Each named turn below is shown by a few rows before and after it. Which turns, in which order, take the first row of each later pair to the second? The first pair is answered.
P:
[-42.8  27.8 -44.9  26.7   7.0 -13.2  -7.1   2.2  47.2 -40.8 -41.4  12.9
  13.4   0.6  29.2 -17.8  23.0   6.1] -> [-51.6  36.3 -21.7  44.5  23.0 -20.9  13.2  20.8  31.1 -10.9 -43.8  15.0
  16.0 -28.0  41.0 -11.4  13.7   1.1]
[  9.2 -15.4 -10.3   8.1   1.8 -18.3  38.3  -6.5  20.0   0.0 -42.2  27.2
 -32.8 -11.6  17.8 -37.2 -18.6   4.0] -> [ 16.1 -21.3 -10.3   2.5   8.2 -19.4  31.8  -9.6  28.0  -2.7 -41.9  32.4
 -36.3  -2.0  19.2 -38.0 -27.2   4.0]
[ -4.6 -20.4  19.8   0.1   9.2  15.8 -10.9  19.3  10.0 -12.2 -34.4  -2.6
   5.5 -23.6  26.7  -1.5  -9.4  12.2] -> [  8.0 -24.1  27.0  -4.7  12.0  15.9  -9.8  19.5   6.9  -6.1 -27.5   6.3
   5.4 -21.4  21.2   4.4 -14.1  13.2]
[-13.5  52.3  -1.5 -14.3  -1.0  12.6  -7.1 -37.2   7.4  26.1  22.1 -40.3
  10.8  20.3  51.8  30.6   0.8  22.0] -> [-10.6  54.2  -1.6 -13.9   1.8  16.0 -10.1 -36.0  17.2  23.8  20.7 -39.7
  11.8  25.4  51.1  35.4   1.3  24.4]
T:
[ 49.4 -62.9  44.4  -5.3  14.5  20.5 -20.2  38.1   6.2 -15.5   2.1  19.4
  -0.6 -35.8 -35.8  -1.4 -62.8   6.8] -> [ -3.3  33.8 -55.4  -4.4 -35.4  39.2 -12.3 -30.4 -61.2 -27.5  34.6 -40.0
  38.1  11.1 -17.4   6.6  14.7  -0.3]
[ 28.9 -18.7 -11.5 -25.5  -6.0  24.6 -36.4 -18.7  13.4 -27.5   7.7 -22.4
   7.0  30.9 -19.1   2.7  19.3   6.0] -> [ 21.6 -12.6 -12.6 -32.1  -1.3  15.9 -32.0 -17.3  39.8 -28.8  -2.2 -20.4
  -7.7  30.5   1.3   9.9  13.4  15.7]
[  9.1 -13.2  34.2  -2.8  33.7 -25.4  11.0  24.5  60.3  22.2 -29.3  29.9
 -23.1 -26.9  10.8   0.1 -29.6   5.4] -> [  0.5  -5.4   4.7   1.3 -13.6  -3.6  -1.9   1.0 -66.7  15.4  41.5  -9.6
  24.5  -1.2 -57.2 -13.3  -2.7 -35.3]
U:
[ -1.6 -24.9  38.8   7.8  -1.9  20.8 -18.9   4.0   5.8   0.1 -20.7 -14.4
  29.8 -23.8  29.0   7.6  -3.4  22.7] -> [ -1.9 -15.5  32.9  -3.1  -2.2  17.1 -23.9   1.2  16.2  -4.2 -23.0 -24.0
  26.5 -18.0  29.4  16.3  -4.7  20.8]
[ 15.0   9.9  12.7   4.4  -6.5 -16.7  30.3   9.5  -6.7  50.7  48.7  -2.6
  -1.2   4.5 -11.5   5.9  17.3   5.6] -> [ -0.6 -11.3 -27.4  15.0 -42.0   7.4  10.7  13.9 -30.9  -7.5  18.9  -7.9
  22.1   3.5 -25.4 -19.3  38.6  -1.3]
[ 30.1  37.4  33.4  -4.3 -17.5 -38.5   8.6  19.0 -31.9  33.0  40.4 -23.8
   5.7   7.2 -23.2  23.9  10.6   0.4] -> [ 21.4  17.2  -7.5  -3.4 -50.4 -12.6  -9.1  16.1 -42.0 -29.0   6.2 -19.9
  26.6  26.5 -39.1  -2.0  30.0   0.1]
A:
[ -1.0  25.1 -24.5  -8.4   2.3  -7.2   0.7 -18.7  69.5 -18.4 -24.0   5.6
 -22.8  21.7  27.7   1.3  27.6  25.1] -> [ 24.8 -28.3  53.5 -13.4  12.3  33.7 -28.4  23.7   3.5 -10.6 -18.5   0.3
  20.8  -3.0  15.4  17.2 -25.8  29.2]
[ -8.6 -52.4   1.5  10.0  -3.8  -3.2  -8.3  27.1  -1.3 -40.7 -33.4  10.5
  -6.3 -22.1 -17.3 -21.9  -1.5   2.3] -> [ -0.6 -34.9 -28.9 -13.5 -16.4 -10.2 -18.4  -5.5  30.6 -38.5 -20.6  13.9
 -16.2  15.7 -12.7 -14.3  22.9   4.8]
[  9.7  21.7 -13.0  -0.1  -8.6  11.0  12.9 -16.4  42.1  17.4  14.2 -32.5
  23.8  -3.4  -5.2 -13.6  -1.0  36.4] -> [  4.5   0.7   7.8  10.4   0.3  17.6  19.6  10.8   7.7  24.8   3.0 -29.3
  36.2 -32.2  -8.1 -15.9 -14.2  29.3]
Pairs:
(2 to 3 turns a pair)
[ 12.4   2.5  56.5  -6.4  15.8  42.1  22.8  25.9 -47.3  16.9  -0.7 -30.6
  28.2 -38.2  30.3  20.5 -41.3  14.2] -> [ 58.4 -63.7  11.4 -16.2  16.4 -11.9   7.0  20.2  50.7   4.0   8.5  22.0
 -39.8   8.2 -46.2 -10.7 -26.2  -0.9]  A T P
[  7.4  26.9  36.8   0.2  12.0 -25.8  19.0 -13.2 -41.2  81.7  71.2 -10.7
  -2.3  -7.9 -22.5  25.5 -18.8 -18.8] -> [-22.8  68.4  18.8  15.1  19.1 -27.3  44.5 -17.2 -19.3  73.0  32.0 -10.5
 -11.2 -29.2  35.1  25.7 -14.4  -1.3]  T A A
[ 12.3 -27.6  38.8  -8.8 -18.6  15.8   6.4  22.1 -72.5  10.2   3.4  10.6
  22.6  -6.3 -30.2 -16.0 -20.3  -0.5] -> [  7.1   9.8   0.4 -23.0   3.8 -16.5  11.9  -3.7  59.2   6.8 -35.1  30.7
 -38.1   6.5  30.5  -6.6  -1.7  30.0]  T T A
[ -2.4  19.9 -27.6  -7.6   4.1  17.3  14.4 -34.2 -29.5 -35.1  -5.4 -27.8
  35.0  24.0  31.6  24.5  55.2  -8.7] -> [ 33.7 -48.6  42.2  -4.2  21.9  31.0   5.3  11.0 -46.8 -22.4  -6.1  -8.7
  45.2 -10.2   5.5  24.4   3.1  -7.8]  A T T
[  7.2 -19.3 -13.0 -13.6 -14.2  21.3 -36.1  -4.9  -7.6 -30.0   3.0 -16.6
  17.7  33.8 -15.3   1.8   1.8   5.3] -> [  5.0  21.7 -15.2  -8.5  14.0 -25.2  -1.3 -20.0  33.4  23.6  16.1  -3.9
 -22.3  24.0   3.8  17.6   0.8   9.9]  U A A
[-10.0  56.7  -5.3   0.3   8.1 -45.1  30.7 -29.0  22.5  37.2  32.5   6.1
 -34.2   2.8  -7.8   1.8  16.6   3.5] -> [ 21.1  29.8  20.8 -35.2  12.1 -20.8   1.5 -29.4  13.0  45.2  55.8 -13.7
 -16.5  29.1 -21.6  20.2   1.4  14.3]  A A A
[ 13.8 -44.5  21.9  -3.4   1.1  25.1  -8.5  13.5 -38.4  -9.5  -2.2  -9.3
  15.4  -4.0 -19.1 -13.6 -27.2  -2.1] -> [  0.8  20.4   3.9 -13.2   3.3  21.0   6.0 -28.9 -38.8  16.8  35.6 -38.6
  10.8  17.5   7.8   8.1  -2.1   7.9]  U U T
[  7.3   4.5 -27.7  -6.8 -14.4 -21.1   1.5 -13.9  21.8  -5.9  13.2   8.7
  -2.5  22.2 -21.1  10.3  18.1 -14.1] -> [-13.8  14.5  -4.8  18.9   2.2 -25.3  27.7   8.6  -8.4  17.2   8.7  14.7
  -3.1 -14.9   2.2  12.7   1.7 -19.4]  P P P
[ 15.9 -12.2 -43.6  -2.5 -30.8  21.5 -33.0   5.8 -21.5 -31.3  -1.5   7.8
   3.3  11.1 -21.6  -9.3  37.8  -0.2] -> [ 13.4 -30.9  -0.3  -4.2 -10.9  40.8 -37.8  31.3  -8.7 -31.9 -38.1  12.5
  10.7 -15.3  13.0  -0.4   6.8  17.7]  T A P
[-10.8 -38.0  15.7  12.1 -18.9   5.3 -11.6   5.7  -7.3 -24.1 -17.9  -0.5
  -6.1 -45.7  20.4  -8.4  24.7  17.2] -> [-16.1 -26.9  33.3  15.2 -15.7   0.7  -1.3  10.0 -29.6  -2.4  -2.6  -7.0
  -9.1 -50.8  25.0  -1.1  16.4  10.4]  T P
[ -1.2 -16.6  22.3  22.3   0.4  32.2  24.4  53.4 -22.4  10.5  15.4  -9.6
  38.0 -52.2 -34.2  -3.2  -1.4 -20.6] -> [ 41.2 -39.7  13.3  -8.2  14.3  11.4   7.2  37.2  66.6  11.7  28.0   1.6
   8.8 -20.5 -48.7   7.5  -6.1  -6.9]  A T A
[ 27.9   4.2  25.6 -35.2  14.4 -43.2  12.7 -26.3  59.8  55.1  24.0 -14.3
   3.3   2.0  -6.2  35.2 -20.7  -9.9] -> [ 16.0  20.8   4.3 -14.5   7.1 -59.7  26.6 -18.4  63.8  55.7   8.5  -3.1
  -8.6 -11.5  -0.2  24.5  -9.9  -7.0]  A A
[-15.7  52.5 -65.8  -7.1 -25.2  -4.3   8.7 -36.1  -5.0   0.6  14.8  -8.7
   0.4  26.3   1.4   0.1  42.7   1.7] -> [-14.2   0.7 -37.3  27.9 -21.8 -36.7  23.6   9.8 -47.1   9.7  17.9  18.4
  -1.0 -12.2 -66.6 -19.9  19.7 -36.7]  T T A
[-14.5 -14.5   2.0 -29.5  -5.7  27.6 -20.0 -13.2 -10.2 -55.2 -34.2  -5.5
  33.1  16.7  29.6   0.0   8.1  22.1] -> [ 13.9 -11.5  50.0 -30.9  35.1  -1.4  -6.2   0.9  29.2   0.3 -11.4   7.4
   8.1   7.4  34.6  19.5 -31.2  26.6]  T U
[ -0.3 -18.7 -10.4   1.8  -1.4  12.4  -2.6  30.5  10.7 -38.1 -34.7 -15.7
  25.6  -7.5   6.7  -9.2  -2.7  -1.5] -> [ -2.1  34.9 -18.6  -7.0  -6.1   7.0   8.9  -8.4   9.8  -3.2   2.4 -35.3
  21.9  26.5  21.2  11.2  15.9  -0.8]  U T T
[  4.9 -24.0 -26.4   7.6  -5.2   0.3  -3.6   7.5   5.0   5.2 -38.0  -7.4
   3.4   9.6   0.4   0.6  20.8  13.0] -> [  4.2  -3.5 -22.8  17.3  -4.6 -25.4  11.7   5.2 -13.0  38.8 -16.6 -11.4
  -9.1   3.3 -17.1  13.7  18.1   1.9]  U T A
[  3.6  18.3 -62.0  -1.3 -31.7  27.0   3.1 -29.5 -30.7 -12.1  10.5 -18.9
   3.9  22.8 -23.8  -8.8  32.1  29.7] -> [ -5.2  27.3 -26.1   6.6  -3.7  32.6   8.3  -9.6  17.3  -9.3 -37.2  -5.3
  -6.3 -13.2  45.9  -1.1   5.6  60.4]  A T
[ -2.5  12.9  35.7   0.3  18.0   3.6   6.3  -6.2 -32.7  43.3  37.4 -17.0
   4.6 -11.4  10.1  12.4 -29.5   5.5] -> [ 26.9  -1.6  -5.5 -31.7  -1.5  15.7 -31.5 -32.1   6.0   3.6  43.0 -20.9
   2.6  38.4 -14.2  13.2  -6.6  13.4]  P P
[ 10.0 -26.7 -17.1 -12.7 -16.5 -41.3   2.5  -6.0  36.8  30.5  27.2  26.7
  -1.4  13.3 -40.6  -5.3  11.5 -10.1] -> [  8.4 -40.3  24.9  -5.7 -13.1  -8.6  -8.8  24.4 -23.5  29.4  28.7   7.9
  34.5  -8.8 -37.5  -2.0 -12.8  -7.6]  T A
[ 10.3 -83.7  59.9  28.3 -12.5  -5.2  16.4  22.4  -7.2  13.9  20.9   4.1
 -26.9 -12.7  -3.8 -47.3 -28.8   1.7] -> [-10.1 -66.2 -17.0  31.1 -34.7  -8.0  17.8   7.1  12.6 -32.6 -12.3  11.1
 -40.3   2.7  -5.6 -69.0  17.8  -4.9]  P P A
